In the rows, 128 means zero.
Named turns come first, each shown by rows before and after it. Which turns, in which order, take the first row of each pair that follows to the second? Write the first one first, as in the answered first pair.
turn nem:
[160 134 141 105 117 135 120 138 118 141 120 142 167 147 194 105 182 142
 137 149 137 138 173 120 160 148 117 146 186 103 132 112 114  99 126 116
 111 145 142 134 118  89 137 132 109 108 119 161 146 118 114  99 174 104
  96 101 154 113 104 105 144 121 182 138 167 121 146 119 117 116 145  88
 123  96 129 147 127 158  71 102 142 129 120  89 112  89 145 133 123 107
 125 114 112 130  81  97 103 145 148 158 123 101 106 107 126 150 107 158
 151 147 121 135 123 138 122 122 138 112]  ->  [137 146 133 112 134 123 129 115 122 134 125 121 154 152 181 105 200 129
 158 158 135 151 154 101 178 157 138 162 166 110 133  96 116  97 144 123
 115 163 127 136 128  91 167 118 115 102 117 170 154 118 104 101 167  95
 102  97 166 127 106 105 132 143 185 142 151 139 143 117 127 112 138  78
 136 106 114 153 127 164  77 121 145 140 115 107 128  96 141 138 131 119
 113 116 110 124  97  82  96 130 152 164 142  96 104 120 131 143 115 149
 155 135 118 138 142 135 128 119 105 125]
[103 106 158 123 161 139 127 106 143 112 122 147 146 113 137 145 121 110
 117  96 153 150 165 152 142 130 135 121 132 148 128 120 108 119 124 150
 143 109  87  99 134 135 163 134 124 136 143 127 131 163 131 155 109 159
 156 122 163 152 115 127 121 138 122 138 112 154 108 116 129 107 125 113
 134 165 135 149 142 127 114 110 127 112 122 118  90 123 144 164 131 150
 139 108 129 129 156  90  92 124 138 128  98  97 120 121 102 118 133 110
 158 148 150 143 115 107 137 105 104 163]  ->  [131 106 160 130 154 157 121 126 133 124 123 154 150 114 141 143 112 108
  98  85 154 133 177 158 121 119 129 111 146 145 117 127 109 121 111 135
 135 102  89 107 120 142 143 153 116 130 141 119 111 154 131 164 121 157
 161 126 154 141 112 122 133 132 121 134 121 147 107 111 125 119 138 114
 130 161 148 147 138 133 105 107 127 111 134  99  79 106 156 158 119 132
 130 110 126 123 142 103 102 139 136 137  88 101 121 116  99 123 125 120
 163 161 150 144 118 101 135 107 130 158]
[127 128 140 137 113 139 141 138 119 129 123 137 127 133 132 137 102 135
 114 122 126 132 137 140 125 115 111 133 138 123 116 123 125 130 118 122
 126 108 127 128 129 138 134 139 118 132 119 130 127 148 146 141 129 127
 123 136 125 132 121 112 128 107 139 135 132 113 121 125 118 121 134 141
 123 133 147 123 117 129 126 113 136 125 127 116 123 120 131 122 119 123
 142 111 140 122 122 133 131 137 128 145 121 138 132  98 123 133 114 137
 114 134 115 147 127 131 111 136 132 126]  ->  [113 139 135 140 126 123 145 122 121 135 124 119 123 142 120 136 107 128
 132 130 121 139 128 117 132 118 134 148 121 121 124 118 122 129 136 120
 125 135 118 131 136 142 148 127 126 131 117 136 132 140 134 143 125 115
 127 138 133 139 127 113 121 130 149 137 116 114 111 122 132 114 135 128
 128 144 142 127 113 138 131 130 134 131 133 134 133 126 138 129 115 126
 130 115 137 120 133 126 134 120 125 152 140 125 130 107 127 126 125 132
 123 130 117 150 151 126 116 132 111 139]
turn Vib:
[137 106  96 104 159 130 125 143 100 115 108 126 118 159 105 121 131 126
 143 116 140  94 150 127 149 178 126 126 157 138 113 115  85  92  89 107
 115 112 107 124 124 125 109 121 158 105 120 116 134 101 131  89 122 117
 116  93 141 137 124 144 109 108 132 134 148 104 116 102 124 134 143 148
 124  96 104 126  95 107 149 105 110 101  74 142 133 174 111 110 134 119
 111 112 137 127 105 165 134 162 162 120 111 171 165 111 122 189 104 149
  93 111 139 110 103 109 130 154 164 123]  ->  [150 116  97 111 173 123 126 139  99 139 121 102 121 170  93 111 129 109
 151 115 127 105 144 106 128 171 157 137 147 124 111 117  88 103 110 103
 108 146  91 143 111 141 125 131 159 106 104 114 125  80 116 109 133 102
 135 117 145 151 119 137 105 140 142 132 129 103 116 107 145 143 165 121
 136  94 114 125  95 135 146 129 120 110  98 140 132 151 137 103 122 106
 101 123 131 107 106 164 158 173 164 143 112 164 160 127 124 183 103 162
 102 113 149 118 151 101 139 166 157 134]
[138 128 117 140 129 125 140 120 125 133 121 109 119 138 118 127 125 126
 133 128 126 136 126 109 116 143 136 118 108 128 132 117 118 124 130 120
 125 124 108 129 112 154 131 134 130 129 126 124 130 104 126 138 119 117
 145 139 132 134 133 133 122 146 128 138 124 137 128 144 147 141 116 116
 145 121 127 120 117 149 119 143 134 135 135 133 149 129 142 125 125 129
 123 149 129 119 132 140 136 123 130 130 140 132 122 134 125 126 120 123
 125 120 140 128 153 126 138 133 107 134]  ->  [126 120 117 135 118 127 133 120 129 111 107 129 111 128 127 130 133 139
 125 130 134 126 129 127 135 143 122 114 105 136 135 115 118 113 117 135
 132 101 124 112 131 138 124 124 131 125 128 125 142 118 138 124 115 132
 128 116 135 119 137 141 119 125 119 137 136 130 134 143 130 132  97 143
 140 121 120 121 119 133 124 123 117 122 119 147 156 139 120 142 138 142
 131 144 132 131 137 142 118 113 129 107 140 131 132 130 124 130 124 116
 115 120 133 120 122 137 132 121 108 127]
[151 149 133 143 121 117 132 131 125 146 140 117 151 123 108 115 134 110
 120 135 120 122 122 112 112 118 131 154 129 112 125 126 131 144 143 105
 122 157 127 132 111 138 131 147 134 127 127 131 124 104 121 153 141 108
 135 146 120 141 131 118 138 160 146 130 109 128 114 138 147 138 146 113
 139 134 142 124 133 149 124 139 135 136 156 109 119  93 171 116 114 108
 125 141 112 123 113 131 158 140 134 150 125 137 117 127 143 140 117 139
 137 132 136 131 149 122 132 140 135 133]  ->  [101 141 126 128 126  90 124 102 140 118 122 124 134 106 104 126 162 127
 135 157 124 129 108 120 158 134 120 162  96 123 137 113 130 128 135 136
 138 140 130 107 153 114 149 106 138 132 140 140 161 137 143 129 122 120
 118 112 133 147 144 130 116 134 138 141 118 130 116 134 142 102  96 122
 138 140 114 127 124 117 134 129 123 133 113 153 142 137 130 140 147 149
 132 139 119 129 135 117 111 100 127 126 142 131 119 125 148 135 138 110
 123 111 121 126 115 143 131 114  97 135]
turn nakuz:
[139 103 131 132 147 105 118  76 161  90 147  85 142  96 109 106 144 142
 139  99 134 146 161 116  96 122 137 140  73 123  92 145 101 120  97  94
 113  97 145 112 109 147 104 136 132 176 139 143 122 145 150  86  86 188
 123 107 145 173 104 148  77 107 106 143 102 101 104 128 120 111 103  99
 125 167 165  75 118 133 124 133 144 171 101 102 120 145 153 110 102 132
 125 156 135 111  74 138 139 128  87 132 129 134 120 108  96 122 112  96
  89 160 110 177 149 110 116 137 127 138]  ->  [133 103 131 131 145 107 118  73 157  84 146  87 142  95 108 109 146 139
 145  96 138 137 160 120  99 125 144 143  69 120  94 146 102 121 100  92
 114 103 136 114 100 141 102 132 126 173 139 140 122 144 151  82  81 183
 123 109 147 168 101 149  75 109 102 146  94 102 105 129 118 108  98  97
 123 170 163  73 117 131 129 131 146 171  95 100 121 151 151 115 103 134
 125 161 134 111  75 138 141 129  87 128 130 140 120 113  94 121 113  92
  93 161 111 177 149 115 114 138 122 138]
[138 123 120 135 119 132 133 124 114 105 123 131 121 138 132 116 125 134
 125 131 136 126 135 118 150 137 128 120 131 137 122 134 110 128 124 124
 122 121 131 139 144 130 131 120 145 122 126 117 146 129 124 134 127 123
 130 130 117 120 132 129 117 135 135 119 121 131 133 134 121 138 129 130
 121 122 121 126 122 132 129 123 141 129 114 130 140 123 129 131 116 122
 137 132 130 129 137 142 135 119 134 124 129 123 127 136 136 123 121 122
 131 110 122 129 144 125 134 120 131 121]  ->  [141 126 121 134 122 139 130 131 113 113 128 125 127 130 132 114 116 137
 124 131 136 129 136 113 144 136 125 116 137 136 122 141 107 128 122 127
 122 121 130 139 141 129 125 130 139 120 124 122 137 125 118 137 130 119
 130 135 112 127 129 130 125 132 136 117 128 125 133 129 125 138 130 126
 120 121 123 125 122 139 129 126 137 129 120 132 135 112 132 131 110 124
 137 131 132 134 139 147 145 129 134 124 126 125 131 138 133 123 124 131
 128 115 123 135 144 121 132 120 135 122]
[126 137 115 138 131  98 122 109 134 121 119 111 140 135 113 115 121 124
 147 118 136 136 128 121 131 132 136 148 131 121 121 126 112 105 155 124
 141 137 122 106 150 111 137 110 122 126 147 134 138 121 104 139 120 127
 136 105 148 125 148 128 154 127 132 143  97 125 122 118 127 134 130 134
 130 108 125 124 135 130 120 118 109 127 120 125 140 123 116 127 155 146
 139 142 120 123 137 107 102 115 122 102 109 131 130 149 134 138 127 109
 128 115 131 126 126 142 152 135 108 123]  ->  [129 139 106 134 132 104 128 106 124 117 116 107 135 137 110 118 114 121
 143 124 134 132 132 115 131 132 141 143 129 120 118 122 115 112 150 124
 141 139 122 121 139 118 136 113 126 118 140 134 143 119 102 138 122 117
 137 111 149 130 144 130 155 129 133 141  89 115 125 125 125 137 131 135
 138 106 125 123 130 138 122 120 112 132 123 132 149 120 122 122 154 140
 140 146 125 121 140 117 105 118 117 101 109 129 123 150 130 138 127 109
 123 112 134 116 132 134 149 133 109 116]
[126 122 136 107 154 109 157 142 107 103 128 164 112 121 129 152 107 122
 123 143 118 138 129 129 137 133 102 125 160 136 136 155 152 103 121 110
 163 103  83 133 125 122 127  83 127  97 134 146 163 157 125  96  93 119
 105 104 113 107 159  87 127 109 144 112  99 107 141 167 125 114 118 173
 101 113 124 126 134 100 142 179 138  93 132 150 125 160  75 148 150 155
 161 104 149 132 127 131  88 111 127 101 122 172 144 140 122 150 114  93
 119  82 138 109 128 129 150 109 122 100]  ->  [137 120 123 107 145 107 160 140  96 100 121 165 113 124 130 153  99 126
 119 141 116 129 125 119 136 133 102 117 155 136 128 153 147 104 124 101
 163 101  78 144 111 133 124  92 126  97 134 142 163 141 125 102  92 105
 102 108 106 105 155  81 134 114 147 108  89 107 143 165 124 125 118 173
 107 110 126 124 133 115 143 183 143  91 136 150 130 152  82 147 151 149
 158 110 158 138 129 140  96 112 123  99 121 175 143 150 118 146 106  98
 119  77 145 104 139 125 146 117 128  96]
turn Biviv:
[151 119 129 139 151 115 136 122 132 126 151  81 178 137 161 119 164 108
 106 124 147 118 144 133  95  77 108 147 144 101 122 120 110 136 156 131
 183  81 109 156 107 124 139 166 138  98 164 117  88 119 131 127 146 166
 133 103  80 118 101 126 134 116 171 130 114 149 160 126  90 115 120 135
 104 157 138 171 180 109 136 120 129 139 137 112 104 153  95  96 142  93
 133 124 154 135 130  85 129 147 164 149 130 116 173 126 142 130 123 133
 133 116 126 153 118 143 133 177 155 137]  ->  [156 116 115 138 139 126 139 117 123 124 140  83 174 139 162 115 158 116
 102 125 149 106 144 136 104  81 107 137 144 108 117 123 112 135 153 125
 187  75 109 156 102 126 132 170 132  97 167 105  95 111 136 121 142 161
 126  98  77 107  96 127 142 116 166 124 116 141 160 131  89 113 117 139
  93 152 138 169 177 113 141 116 134 140 131 107 111 161  93  95 140  89
 128 121 154 147 127  99 128 155 167 142 129 124 173 127 137 128 117 125
 129 114 125 143 116 153 129 180 162 125]
[142 126 128 124 132 121 141 116 120 135 142 107 130 132 116 140 107 132
 107 144 130 125 125 119 118 133 150 115 123  99 103 155 114 133 134 126
 107 154 124 147 103 149 135 134 131 124 115 111 124  96 114 129 137 108
 159 130 124 132 128 122 149 154 139 118 110 130 113 148 149 161 119 107
 139 109 133 125 150 156 137 134 143 134 138 138 142 108 131 130 116 117
 107 129 134 123 118 136 147 146 134 127 144 127 129 148 130 119 128 128
 117 124 145 133 156 114 133 135 124 135]  ->  [117 132 167 128 141 107 124 125 145 142 160 116 141 116 125 152 124 127
  94 146 123 148 120 147 114 129 129 129 135  87 118 151 131 120 136 149
 102 140 136 115 138 110 141 114 127 144 131 125 118 154 127 107 136 143
 153 123 135 136 138 125 128 114 128 123 141 139 116 135 135 132 115 115
 121 120 132 121 161 115 129 121 116 130 134 143 116 112 118 121 128 146
 121 122 130 125 112 102 124 131 128 141 135 104 134 119 141 124 155 128
 134 139 133 160 124 111 134 129 118 161]
[123 153 128 128 143 127 126 115 141 138 133 117 130 129 125 138 137 124
 132 127 103 151 113 134 123 115 147 121 151 113 121 113 126 123 150 138
 109 144 135 137 139 122 154 116 127 133 130 150 141 121 121 134 134 118
 134 136 149 138 118 122 148 142 133 135 101 152 113 124 148 122 138 111
 137 116 141 124 128 133 117 153 142 138 133 140 113 126 140 128 137 125
 121 136 132 116 122 106 134  94 106 159 138 101 127 127 127 140 152 131
 138 133 118 145 152 138 122 136 118 142]  ->  [120 135 125 119 121 132 122 126 137 110 122 159 122 114 138 146 133 147
 126 127 115 132 123 160 140 112 115 101 158 124 117 110 123 116 119 145
 117 107 151 109 148 109 132 105 128 134 136 144 153 133 137 108 124 132
 114 111 146 124 123 132 153 108 124 134 118 131 125 126 124 120 115 144
 125 112 141 132 126 116 120 125 133 132 113 139 118 145 116 134 153 141
 136 136 140 128 117 119 111  97  97 133 138 109 131 109 125 148 147 123
 125 132 114 131 111 152 122 132 132 128]

Each pair is two turns apart.
[185 137  88 184 117 139 105 119 115 128 136 164 135 175 131 155 159 105
 135 151 149 116 136 138 107 129 120 130 140 159 147 152  99 131 133  76
 157 112 149 143 127 160 140 147 127 142 127 131 122 119 118 160 129  86
 179 138 143 150 119 114 114 150 168 146 117 110 121 127 112 146 139 150
  77 152 110 148 138 157 148 140 129 108 182 150 156 170 114 163 145 120
 129 110 122 113 128 189 117  79  93 116 131  99 122 114 130 150 121  91
  86 169 156 157 140 115 119 132 142 121]  ->  [175 134 102 184 112 132 100 122 119 122 137 178 144 161 140 159 158 116
 121 149 150 120 142 161 113 132 104 134 150 159 145 157 105 118 123  93
 152  93 161 129 147 152 142 131 131 151 145 136 123 143 128 143 128  95
 177 124 146 135 120 121 112 128 156 147 131 116 128 122 100 138 127 165
  71 146 108 148 150 135 146 123 118  96 171 155 154 176 101 164 160 142
 134 106 126 123 124 177 102  77  94 115 125  96 129  99 127 152 131  83
  87 165 151 159 112 120 115 125 142 130]	Biviv then Biviv
[121 137 133 121 150 159 108 159 139 123 159 146 135 102 119 132 166 105
 111 122 101 148 121 131 118 149 131 121 139 130 137 136 156 137 142 137
 113 137 136  95 123 123 102 127 128 125 126 169 124 145 123 127 147 161
 111 130 135 102 112 133 125  95 120 149 176 141 136 117 116 119 143 120
 154 100 154 111 121  94 137  82 118 118 161 127 109 124 153 127 122 129
 154 128 129 116 145  98 142 128 133 125  99 119 109 103 124 152 127 141
 141 127  95 141 111 115 137 148 116 149]  ->  [140 133 108 120 149 162 123 152 127 129 156 120 129 119 111 118 162  98
 116 120 101 136 117 102 112 147 152 120 127 134 130 134 148 146 146 117
 117 158 128 126  95 154 104 140 134 118 111 153 117 103 110 148 145 138
 122 148 128 111 105 127 130 134 133 143 143 139 131 130 132 130 154 103
 167  97 154 109 118 131 138  97 139 121 168 127 123 110 174 126 101 109
 140 137 124 111 153 117 175 141 136 126 106 127 105 131 119 149 111 145
 143 119 108 134 150 103 133 154 109 141]	Biviv then Biviv
[152 142 151 136 150 133 125 144 111 129 142 145 130 120 122 137 124 105
 121 138 116 131 126 111 117 121 131 148 150 117 127 122 140 128 135 138
 107 130 133 113 148 109 136 123 118 131 122 126 123 140 119 141 108 136
 145 135 137 159 150 147 128 143 146 140 121 136 126 125 145 110 147 118
 127 119 154 129 147 118 125 115 107 138 142 115 120 132 137 118 121 119
 131 128 108 115 116 111 126 126 107 152 116 138 105  93 123 115 122 150
 128 120 139 140 138 133 130 125 122 131]  ->  [163 124 125 129 136 138 135 150  88 121 129 151 122 123 124 126 119 116
 118 139 119 107 129 101 123 122 134 135 142 136 118 124 135 127 127 124
 116 126 136 131 127 127 120 138 123 123 116 111 133 109 122 146 105 124
 138 134 123 151 146 141 139 153 149 132 113 129 127 133 141 128 145 121
 130 116 156 132 138 146 128 115 118 133 130 114 138 129 139 123 122 109
 130 127 115 118 125 136 132 137 109 139 121 155 106 107 113 119 104 147
 108 111 144 126 147 142 128 125 129 111]	Biviv then Biviv
[133 109 123 145 125 113 126 152 116 138 125 108 143 156 135 115 126 115
 136 126 119 129 130 121 120 135 144 127 125 107 135 119 104 121 132 127
 125 150 115 138  98 159 137 135 122 142 100 102 138  85 111 155 144  95
 133 121 145 134 124 110 143 154 126 118 120 142 122 109 140 148 132 136
 147 129 120 138 109 126 111 132 147 113 155 133 159 130 120 116 110 129
 130 141 140 113 153 125 151 122 100 177 111 131 127 161 110  98 120  89
 140 124 133 119 166 107 131 113 152 155]  ->  [127  93 128 139 101 120 121 162 114 114 114 147 137 140 148 126 123 134
 125 126 134 111 139 144 132 130 108 112 132 120 136 115  95 107 117 135
 136 114 130 119 106 145 115 133 125 137 114 104 150  99 137 129 132 115
 115 100 142 113 120 117 146 116 117 112 139 124 135 108 113 141 109 163
 142 129 118 136 110 106 119 105 137 104 126 130 168 149  92 124 123 142
 147 139 142 126 148 132 130 122  98 157 114 144 134 140 104 107 119  80
 119 134 129 104 120 124 131 104 171 142]	Biviv then Biviv
[101 146 107 110 147 118 136 102 137 119 114 105 115 135 117 131 155 131
 157 135 102 135 126 100 155 131 155 135  93 149 132  98 111 129 152 132
 136 143 122 139 143 129 168 104 137 125 123 117 147 112  97 127 109 137
 124 108 131 138 115 136 116 155 131 137  92 138 106 116 135 114 119 124
 143 136  98 127 132 129 130 172 142 132 119 155 138 149 136 131 147 151
 123 148 124 101 150 138 135 106 133 135 156 132 115 139 148 143 132 115
 139 102 141 123 145 136 119 127  82 158]  ->  [ 99 139  99 100 124 121 135 103 123 100 104 122 112 132 122 128 145 142
 158 133 111 110 130 111 165 138 132 118  97 166 125 105 103 121 133 126
 149 120 136 135 146 129 145 107 138 119 126 115 155 108 110 118 101 144
 111  87 125 120 114 147 126 144 126 133 100 124 115 120 121 116 103 142
 138 126  94 132 126 123 143 157 144 123 109 155 148 161 120 141 153 155
 134 150 132 114 154 154 124 110 137 110 158 145 116 142 137 142 117 113
 117 104 137 110 122 147 112 118  91 136]	Biviv then Biviv
[114 146 159 143 137 131 116 137 159 158 151 111 129 136 132 140 130 128
 131 129 105 133 114 109 113 107 131 154 126 106 133 128 142 134 146 134
 122 136 127 121 110 117 140 129 139 146 128 126 112 129 118 154 129 131
 137 137 133 139 119 115 146 134 141 138 121 126 112 124 164 119 155 109
 127 147 145 114 135 138 124 145 100 147 147 119  98 112 153 118 115 120
 120 145 113 135 114 110 153 133 138 141 134 111 145 125 136 119 170 155
 161 141 132 145 155 134 128 132 112 163]  ->  [114 108 112 112 103 145 126 126 127 117 112 141 113 136 137 134 126 156
 131 135 129  78 136 107 159 115 108 123 116 148 119 125 114 120 116 133
 147 100 142 126 105 137 111 122 147 126 130 111 145  96 141 143 106 120
 105  98 119 113 122 129 159 126 131 130 115 103 129 147 142 128 112 142
 132 135 130 113 122 143 138 123 110 136  97 134 144 136 111 140 129 130
 129 140 131 153 124 162 134 136 139  90 146 147 148 137 128 121 143 137
 113 123 135 104 115 162 117 111 122 113]	Vib then Biviv
